Each row has a name. Each question is about the rows just above it.

vob: [ 21.6  12.2 -24.9  12.1  10.4  22.1  16.0  47.7   9.9]
nul: [-10.4  30.3  45.7  22.5 -27.3 -48.3 -34.4 -13.6 -22.4]
fafim: [ -2.5 -75.2  10.4   0.3  59.9  40.1   6.9  52.5   4.6]
giber: [ -1.6  82.7  33.5  82.8 -29.9 -54.0 -25.5 -67.1 -30.1]
Which entry of vob is missing from [  9.9  21.6 -24.9  47.7  12.2  16.0  10.4  22.1]? => [12.1]
Shuffled giber with one entry gone: [-25.5 -29.9  -1.6 -67.1  82.8 -30.1  33.5 -54.0], missing => [82.7]

fivon: [-28.4  16.5  30.0  -6.0 -28.3]
kog: [-21.0   8.2  41.4  17.2 -20.2]
puze: [  0.9 -19.1   6.4  42.8  42.7]
Lutop: [-12.2  -1.9 -38.7 -22.6   2.9]
vob: [  0.9 -19.1   6.4  42.8 -15.8]
Zigad: [ 46.5 -24.8  63.2   5.5  21.1]
vob without one entry, shuffled: [ 42.8   0.9 -19.1   6.4]. Gone: => [-15.8]
puze without one entry, shuffled: [  6.4  42.7   0.9 -19.1]. Gone: => [42.8]

fafim: [10.9 26.2 10.8 -3.5 33.4]
fugu: [-27.2  39.5 -81.0  22.0  59.1]
giber: [-27.2  39.5 -81.0  55.3  55.4]
kog: [-27.2  14.7 -81.0  22.0  55.4]
Shuffled fafim with one entry gone: [26.2 33.4 -3.5 10.9], missing => [10.8]
Which entry of fugu is missing from [-81.0  22.0 -27.2  39.5]? => [59.1]
giber without one entry, shuffled: [ 39.5  55.3 -81.0  55.4]. Gone: => [-27.2]
Shuffled giber with one entry gone: [-81.0  55.3 -27.2  39.5], missing => [55.4]

puze: [-30.0  -4.7   0.1 -21.1 -74.5 -30.1 -11.0]
vob: [ 17.3  11.4 -11.0  57.4  -7.4   0.2   4.2]
Lutop: [-53.9  -3.8  15.1 -11.3 -70.7   0.7  -0.8]
fafim: [  1.9 -18.9 -16.2  79.2   3.6  22.8  16.0]
nefo: [-58.4  -5.4  24.7   5.8 -83.2 -11.1  36.0]
nul: [  1.7 -15.6  -6.0  81.8  12.1  38.1  15.9]
bab: [-53.9  -3.8  15.1  -7.5 -63.6  -5.0  35.7]
fivon: [  9.4 -10.7   5.2  58.7  33.5  50.1  26.8]
fugu: [-61.3  21.0  37.6 -40.0 -34.4  39.4  39.9]
giber: [-1.6 -7.3  6.6 42.5 47.9 64.4 38.4]
Zigad: [-28.8   3.2  40.5   2.5 -21.4  51.4  35.4]
giber without one entry, shuffled: [-1.6 38.4 42.5 47.9 64.4 -7.3]. Gone: => [6.6]
puze without one entry, shuffled: [-74.5 -30.1 -11.0 -21.1 -30.0   0.1]. Gone: => [-4.7]
puze without one entry, shuffled: [-11.0 -21.1 -74.5 -30.1  -4.7   0.1]. Gone: => [-30.0]

fafim: [-39.5  -8.7  -4.9  27.1  39.1  -8.6  -6.1 -37.1 -32.5  32.6]
kog: [ 18.8 -47.3   9.2 -16.6   2.1 -30.7  31.2 -34.3 -36.0  22.3]
bab: [  1.0  47.4 -51.8   1.1   7.8 -30.6  13.8 -14.5 -54.8  21.8]
nul: [ -6.0 -57.8  28.6  40.8  14.5  17.2  14.6 -15.7 -38.0  -7.7]
puze: [ 23.9 -26.1  49.0  -0.6  12.0   6.6  43.2  27.6  55.7  -5.8]
nefo: [-18.5  41.2  29.9  14.4  41.1 -48.3  15.1 -31.4 -24.5  20.5]
giber: [-20.2   8.3   1.5 -49.0  -6.6 -14.5  87.8  63.0  11.0 -31.4]
Zigad: [-42.1  44.2  21.4   0.5  -0.1   4.9  -4.2 -21.2  44.3  -3.7]
Shuffled nefo with one entry gone: [-48.3  29.9 -24.5  14.4  41.2  15.1 -31.4  20.5 -18.5], missing => [41.1]
nul without one entry, shuffled: [-15.7 -38.0  -7.7 -57.8  -6.0  17.2  40.8  28.6  14.5]. Gone: => [14.6]
fafim without one entry, shuffled: [ -4.9  32.6  -8.6 -32.5  39.1  -6.1  -8.7  27.1 -39.5]. Gone: => [-37.1]
Which entry of bab is missing from [ 47.4  21.8   1.1 -14.5 -51.8  13.8 -30.6 -54.8   7.8]? => [1.0]
nul without one entry, shuffled: [ 14.6  -7.7 -38.0  14.5 -57.8  17.2  -6.0  28.6  40.8]. Gone: => [-15.7]
Shuffled Zigad with one entry gone: [  4.9  44.2  -3.7   0.5  21.4  -0.1 -42.1  -4.2 -21.2], missing => [44.3]
Which entry of fafim is missing from [-32.5  -8.6  39.1  -4.9 -37.1 -39.5  -6.1  27.1  32.6]? => [-8.7]

fafim: [-26.1  30.7  -0.3  50.4 -11.1 -21.3 -16.2 -62.5 -14.1  -9.1 -15.9  45.8]
fivon: [-23.7 -70.0  83.8 -66.2  76.9 -17.2 -14.7  11.0 -34.5  68.3  -6.9  32.5]
fugu: [-23.7 -70.0  83.8 -66.2  76.9 -17.2 -14.7  11.0 -34.5  68.3 -23.8  32.5]
Lutop: [ 31.8  55.8 -61.5  59.0 -50.7  36.7  12.9 -80.8  48.4  17.9 -55.1  68.2]
Which entry of fugu is missing from [-17.2  83.8 -14.7 -70.0 -34.5  11.0  68.3  32.5  76.9 -23.8 -66.2]? => [-23.7]
Which entry of fugu is missing from [ 83.8 -17.2  32.5 -34.5  76.9 -23.8 -14.7  68.3 -70.0 -66.2  11.0]? => [-23.7]

puze: [ 15.1 -34.2  13.1 -32.6  14.4]
Lutop: [ 14.3 -64.6  13.1 -64.7  13.2]
kog: [ 28.8   9.5  28.7   5.0 -34.8]
Shuffled Lutop with one entry gone: [-64.7  13.1  14.3 -64.6], missing => [13.2]
Which entry of Lutop is missing from [-64.7  13.2  14.3 -64.6]? => [13.1]
kog without one entry, shuffled: [ 28.7   9.5   5.0 -34.8]. Gone: => [28.8]
Shuffled Lutop with one entry gone: [-64.6  14.3  13.1  13.2], missing => [-64.7]
kog without one entry, shuffled: [  9.5   5.0 -34.8  28.8]. Gone: => [28.7]

